(in the rows, 128 means zero)
R: rows in 4 groups, each row roughly a mix of its group's directions:
R (146 x 11):
[[160 136 109 145 139  66 139 129  91 117 134]
 [115 153  91 103 156 122 168 109 161 143 105]
 [166 116 104 151 113 122 165 151 113  87 103]
 [115 168 184 119 151 139 106 115 142 153 142]
 [110 132 140  76 144 116 105 160 120  83 139]
 [132 160  83 152  95 127 164 121 149 109 108]
 [133 114 127 133 160  94 106 122 155  80  90]
 [106 157 138  96 139 184 155 119 121 150 111]
 [ 93 127 128 150 146 126  85 111 169 156 154]
 [ 91 117 134 106 150 129  76 133  93 143 102]
 [153  80 122 112 122 136 139 125 146  69 122]
 [139 186 119 100 101 119 134 111 164 109 144]
 [173 109 146 131 150  90 119 165 122  94 137]
 [106  98 101 160 147 119  85 137 159 112 152]
 [165  91 145 181 147 100 130 125 129 148 128]
 [165 129 104 125 145  72 135 123 102 125 162]
 [145 112  73 131 132 161 161 167 139 131 132]
 [139  85 159 141 176 139 116 143  98 119 104]
 [102 163 128 143 125 144 112 130 121 190 155]
 [ 72 114 161 119 143 101 123  96 146 139 148]
 [129 151 134 144 193 108 158 143 111 106 138]
 [111 124 150 168 122 153  92 138 159 142  86]
 [138 148 130 120 148  94 118  97 124  81  83]
 [133 132  84  71 135 123 164 116 124 134 152]
 [112 119  92 131 156 108 150  95 113 164 166]
 [124 101 132 136 168  78 105 126 140 108  92]
 [162 139  87  91 138 114 161 120  99 116 153]
 [ 81 166 161 146 132 154 122 121  90 135 133]
 [140 144 103 156 105 111 121 141  98  82 167]
 [143 113 144 172 123 145 103 141  93 170 104]
 [183 110 121 161 125 142 164  95 112 131 118]
 [164 131 156 166 119 128  98 147 142 169 152]
 [144 128 154 120 124 197 119 149 157 136 115]
 [149  88 149 123  94  94 130 120  88 110 104]
 [ 99 147 127  76 112 110 160 101 159 115 124]
 [128  98 110 130 150 122 158 149 193 124 138]
 [118 134 100 114  62 140 108 106 116 102 132]
 [120 130 116 185 143 123  86 132 105 128 165]
 [ 92 158 113 110 116  84  92 128 150 114 153]
 [124  84 104 186 118 142 132 116 119 157 137]
 [ 70 157 104 115 116  99 123 115  92 131 132]
 [ 97 186 112 136 129 175 116 127 126 133 112]
 [121 129 150  93 144 193 126 107 147 124 144]
 [160 161 107  94 123 126 148  76 119 143 113]
 [127 127 116  75 115  98 102 125 174 117 149]
 [103 114 142  91 142 112 109 120 148  67 128]
 [129 144 138 175  96 143 124 106  74 115 128]
 [121 153 131 174 110 144 133 153 106 103  81]
 [135 158 159 134 158 131  83 173 147 121 137]
 [127 179 125  89  96 138 147 124 142  95 149]
 [ 62 148 117 100 131 119 127  94 106 127 126]
 [130  91  86 159 151 107 126 170 134 148 139]
 [107 158 143 133 167 123  82 126 148 123 170]
 [ 86 154  92 109 128 142 165 127 125 170 124]
 [153 111  95  69 103 117 137 147 128 113 105]
 [124 164 105 141 120  97 168 174 112 119 145]
 [115 114 174 124 141 148 105 132 174 154 159]
 [164 123 167  92 139 179 142 125 124 114 120]
 [ 87 182 132  97 132 156 143 112 144 114 118]
 [177 110 141 138 140 169 100 113 101 102 142]
 [133 110 122  68 131 111 109 111 169 153 137]
 [179 129 148  97 106 112 121 158 131  92 107]
 [128  95 120 117 171 124 130 105  95 129  77]
 [ 92 191 139 126 106 135 127 147 116 143 155]
 [160 119 124 136 136 152 149 117 148  63 109]
 [119 127 178 115 108 171 145 164 135 118 155]
 [169  92 129 130  77 121 124 106 130 136  94]
 [151 109 139 153 153 152 121 122  92 183 117]
 [133 138 125 150 132 115 129  97  72  85 103]
 [ 97 145 129 168 126 129 111 153 146  71 132]
 [103 168 115  84 111 125  97 124 154  95 125]
 [135 106 138 124 145 101 155 108  67 148 106]
 [121  68 130 121 121 107  91 152 158 119 144]
 [154 102 136 123 171 170 118 134 148  86 130]
 [114 153 111 168 134 162 107 125 136 123  74]
 [123 133 148 116 114 142  76 105 156  81 142]
 [ 87 135 127 162 158 145 153  85 106 144 135]
 [127 120  98  98  99 128 180 120 151  93 139]
 [ 90 168 117 148 135 172 130 152 161 136 123]
 [ 95 160 132 140 158 159 165 124 125  87 119]
 [124 156 143  78 132 108 134  99 131 177 139]
 [126 109 121 128  55 110 112 126 128 135  97]
 [ 84 115 129 138  90 136 122  92 151  94 104]
 [114 116 157 153 142 126  94 133 178 165 110]
 [105 151 149 167 107 176 121 162 131 111 116]
 [109 122 117  72 124 106 134 116 182 121 129]
 [145 123  77 132 103 137  98 118 100 113 169]
 [112 145 122  80 139 116 125 102 166  95 160]
 [113 124 132 120 148 143 114 146 129 202 147]
 [153 116  66 117 107 109 127 145 141 160 111]
 [ 75 173 140 122 147 107 132  96 112 109 127]
 [171 162  83 145 162 146 116 135 140 139 122]
 [106 164 119 123 120 125 153 113  84 179 130]
 [135 172 168 166 138 158 140 145 134  98 127]
 [ 98 170 119 160 138 162 164 148 138 149 135]
 [134 165 133 110 139 182 160 140 113  99 147]
 [ 67 172 108 132 115 146 144 145 129 115 123]
 [148  93 173 130 135 125 108  92 113 117  89]
 [ 91 149  71 105 144 119 135 143 151 125 152]
 [139 135 132 145 189 133 166 120 124 123  89]
 [149 152  79 122 116 120 155 178 132 142 144]
 [115 111 100 128 170 150 175 144  92 118 123]
 [ 91 137 130 120 157 143 133  75 149  98 152]
 [ 75 110  88 114 103 143 118 138 131 164 134]
 [133 102 161 146 186 116 129 151 127 102 105]
 [119 139 151 111 114 197 138 123 121 157 109]
 [109 111 126 173 111 119 111 133 107 182 104]
 [108 130 117  94 152 111 180 123 147 168 118]
 [ 88  90 117  82 101 107 116 136 107 113 130]
 [ 90 154 126 154  97 184 121 135 131 144 139]
 [126  94 140 130 132 112  83  75 116 121 157]
 [ 98 150 176 110 164 140 107 121 113 156 146]
 [109  96 108 113 129 104 102 104 182 106 143]
 [130 104 129 129 107 123  82  89 117 179 131]
 [109 101 113 128 136 104  83  77 135 138 154]
 [130 180 152 114 109 131 127 125 122  72 145]
 [117  84 130 100 127 137 103 119  78 104 102]
 [ 75 135  96 109 149 147 123 144 154 164 118]
 [107 100 152 145 112 128  90 141 174 165 132]
 [120 143 121 138  79  96  75 127 124 118 153]
 [169 103 166 100 174 113 127 118 148 131 125]
 [140  91 102  72 129 142 148 108 138 147 104]
 [143 109 155  99 112 175 139 114 113 108  86]
 [158 141 116 152 147 136 113  94  88  94  96]
 [120 136 121  89 157 103 130 166 180 128 138]
 [110 135 163 178 125 109 106 126  98  96 151]
 [147 133 134  65 140 112 139 153 163 152 117]
 [103 134 131  94 126 167 161 131 150 137  80]
 [157 102 184 123 141 138 109 146  91 117 146]
 [ 96 146 127 160 110  96 123  73 114 147 124]
 [ 85 141  98 119 131 134 153 105 145  76 114]
 [ 84 159 105 146 154  99 153 122 123 140 164]
 [148 129 110 130 135 154  87 100 131 185 117]
 [ 96 148 165 116 117 166 104 149  90 146 139]
 [169 122 160 140  98 109  96 130 140  90 154]
 [138 105 126 147 102 183 142 152 148 101 155]
 [136 156 125  90 119 186 163 126 124 116 142]
 [104  91  84 111 124 134 153 136  96  93 113]
 [138 124  89 141 129 117 176 128 120  80 102]
 [172 108 150 108 172 121 121 163 151 119 144]
 [149 156 133 143 132  69 149 100 123 102 106]
 [ 81 172 147 157 126 105 108 146 131 155 125]
 [126 119 128 135 103 137 132 154 156 175 181]
 [164 106 149 165 117  75 109 126 109 120 129]
 [ 81 133 130 114 127  93 153 102  98 103 157]
 [108 142 137 140 125  98  73 144 142 173 136]]

the three rows of each list that fit no group, in list order (the others fit one group, some only roughly):
  * q_131: [170  79 122 108 134 146  81 119 136 133 138]
  * q_493: [135 140 124 131  86 118 156 170 176 108 135]
  * q_137: [138  96 127 103 146 152 134  67 123 158 120]
  * q_429: [162 128 148 141 113 136  63 159 118 133 132]
  * q_120: [135 109 138  74 108 117 180 149 120 137 138]
  * q_365: [102 121 127 129 106 124 139 110 198 101 124]
  * q_434: [124 100 156 124 149 144 121 147  76 171 133]
  * q_9: [126 121 117 115 126 159 155 136  83 108  75]
  * q_881: [133 129 124 111  87 154 158 188 137 137 132]
  * q_5: [ 92 109 142 115 149 171 142  90 151 107 107]
	q_493 q_365 q_9
  * q_869: [155 152 148  73 127 126 114  91 122 130 160]
  * q_485: [135 104 115 113  97 137 173 124 163 170 144]
  * q_124: [121 115 145 156 193 141 111 146 121 150 103]
  * q_298: [111  56 106 110 121 140 132 107 108 128 121]
  * q_477: [173 121 148 166 167 123 127 141 136 160 153]
  * q_204: [ 95  85  90 139 126 100 123 124 168 148 121]
  * q_992: [178 121 147 138 148  79 142 118 164 124 128]
  * q_918: [109 144 124 148 111 123 158 106 100  76  95]
  * q_876: [103 179 133 137 152 150 143 169 123 121  97]
  * q_932: [183 132 139  96 146 103 140  98 143  99 118]
  * q_544: [131 127 122 141 120 115  70 164 152  96 152]
  * q_212: [149 135 126  90  89 103 159  97  97 116 141]
  * q_375: [157 160 158 147 137 143  98 116  81 145 146]
  * q_119: [110  99 179 169 162 146 128 131 129 146 132]
	q_485 q_876 q_119
  * q_900: [115  83 113 143 172 109 126  85 129 141 109]
  * q_789: [169 124 128 145 170 146 150 140  82 143 143]
  * q_430: [128 110 129 137 154  89 119 147 193 122 122]
  * q_601: [123  91  94 127  98 101 106 134 147 175 120]
  * q_165: [127 118 158 111 147  72 151 145 144 161 149]
  * q_242: [108 149 130  68 108 144 164 134 107 119 108]
  * q_923: [149 122 108 106 122 109 190 125 158 126  99]
  * q_641: [176 155 158 118 130 150 105 125  94 105 154]
  * q_303: [154 132 136  97 103  83 133 123 162  96 155]
  * q_914: [101 107 111 134 136 134 192 138 146 117  94]
  * q_927: [133 142  77 164  94 132 114 167 126 131 145]
	q_900 q_242 q_923
  * q_223: [128 137  97 115  77 127  94 114 169 109 136]
  * q_52: [102  97 132 127 151 138 116  92 147 182 110]
  * q_503: [143 142 113 109 114 104  89 125 131  66 142]
  * q_439: [131 150 134  77 114 113 152 156 165  96 124]
  * q_629: [170 107 121 150 130 160 151 135 176 107 145]
  * q_704: [107 127 160  79 151 127 162 125 157 146 153]
  * q_880: [164 174 160 127 153 144 122 148 109  95 141]
  * q_834: [127 148 174 112 143 143 123 136 188 150 126]
  * q_456: [ 85 107  93 116 145 112 119 138 130  79 151]
  * q_363: [132 123 104  95 140 120 146 156 136 186  98]
	q_503 q_834 q_363
  * q_405: [142 118 109 100 159 131 122  67 105 114 150]
  * q_217: [166 101 150 134 102 156 115 161  97 159 124]
  * q_732: [147 152 115 116 155 134 163 157 160 157  90]
  * q_62: [104 135 157 148 148 182  99  98 141 119 113]
  * q_367: [ 93 181 149 134  93 125 117 111  94 137 124]
  * q_940: [112  80 176  97 123 147 118 103 145 140 126]
  * q_621: [132 105 176 122 121 126 171 100  92 130 106]
  * q_742: [104 158 148 113 155 127 122  89 100 136  82]
  * q_761: [100 113 146 142 117 133 131 137 137 184  79]
  * q_172: [151 122 131 132 113 102  92 151 102  82 164]
	q_621 q_742 q_172
  * q_736: [123 141 105 121 103 147 134 166 133 131 192]
  * q_421: [173 160 139 162  90 152 128 118 133 132 158]
  * q_275: [140 114 106 140  56 135 118 108 120 126 152]
  * q_648: [121 113 123 141  68 132 136 173 110 115 101]
  * q_722: [180 126 157 112 137 138 146 127  88  95 148]
  * q_539: [132 155 165 147  89 138 117 141 154 161  92]
  * q_233: [131 125  80 114  72 145 133 161 127 138 113]
  * q_871: [173 124 139 164  97 151 124 140 134 175 125]
  * q_210: [115 109 145 104 153 126 129  86 167  87 111]
  * q_76: [141 159 116  90 137 121 155  96 103  82 130]
  * q_470: [105 106 116  99 141 148 163 101  90 157 104]
  * q_552: [115 136 134 135  89 149 158 182 127 125  92]
  * q_566: [134  83 132 111  84 151 145 130 164 158 139]
	q_539 q_76 q_566
  * q_671: [128 131  97 102  90 124  91 122 109 106 172]
  * q_127: [ 85 129 120 128 180 103 132 108  94 138 150]
  * q_431: [131 151 136 142 134  88 144 164 112 115 182]
  * q_404: [101 152 120 101 116 109 133  98 134 147 186]
  * q_40: [119 148  96 120 123 100 141 150 141  75 165]
  * q_658: [116  98 129  69 135 140 167 137 105 105 126]
  * q_108: [144  80 132 163 124 164 135 145  99 154 147]
  * q_997: [140 148 105 145 103 150 136 179  91 157 131]
  * q_55: [143  84 144 110 144 130 173 138 171 116 115]
  * q_920: [128 153 128  98 170 109 161 169 147 151 132]
  * q_254: [133 113 114 150 107 157 116 184  97 148 151]
	q_671 q_404 q_55
  * q_201: [121 180 106 115 130 117 157 115 166 165 130]
  * q_816: [139 114 149 136 135  74 126 125  93 109 172]
  * q_981: [102 139 131 186 142 129 130 159 158 151 151]
  * q_8: [127 106 122 158 115 140 110 155  74 101  97]
  * q_794: [171  80 145 154 130 136 137  83 120 122 132]
  * q_823: [106 130 124 152 150  96 129 139 127  61 142]
  * q_863: [150 116 180 106 106 121 101  93 141 110 151]
  * q_310: [ 85 114 134 168 132  90 104 161 123 107 117]
  * q_769: [154  89 124 130 100 141 100 157 150  90 104]
  * q_483: [144 101 115  96 158 133  85 110 163 150 108]
  * q_973: [128 128 169 124 156 146  96 141 149 170  93]
  * q_753: [124 110 155 149 129 162  68  99 136 122 140]
	q_8 q_794 q_863
  * q_523: [100 148 140 112 118 145 187 119 134 109  91]
  * q_447: [123 158  96 140 159 188 145 126 118 138 142]
  * q_471: [127 125 153  80 104 123 115 127 159 165  92]
  * q_912: [ 90 138 142 126  95 103  85 142 169 132 114]
  * q_39: [145 141 117 143 135 144 105 164 167 154 175]
  * q_678: [124 120 102 176 173 137 150 137 134 155 158]
  * q_214: [115 127 153  80 151 122 138 109 122 141  73]
  * q_337: [106 135 126 132 120 136 115 108  99  94 192]
  * q_475: [164 140 116 107  84 112 129 108  86 116 157]
  * q_465: [107 134 126 137 139 161 134 195 135 148 151]
	q_447 q_214 q_465
  * q_894: [116 159 102  90 101 138  92 100 112 157 118]
  * q_237: [148 153 142 141 129 155 104 121 113  69 157]
  * q_159: [154 124 129  96 138 188 118 130 143 133 168]
  * q_280: [164 110 138 134 129 109 197 131 127 112 145]
  * q_782: [170 149 142 138 106 136 124 159  89  87 138]
  * q_196: [168 160 171 104 132 148 156  97 133 133 117]
  * q_772: [120 114  83 120 148 123 137 184 109 100 146]
  * q_746: [160  74 149 135 124 102 164 111 132 154 126]
  * q_344: [ 83 106 102  96 134 107 113 124 137  94  93]
  * q_107: [141 169 111  94 145 135 169 118 155 131 163]
  * q_838: [131 161 110 184 135  98 113 165 136 136 119]
	q_196 q_746 q_107
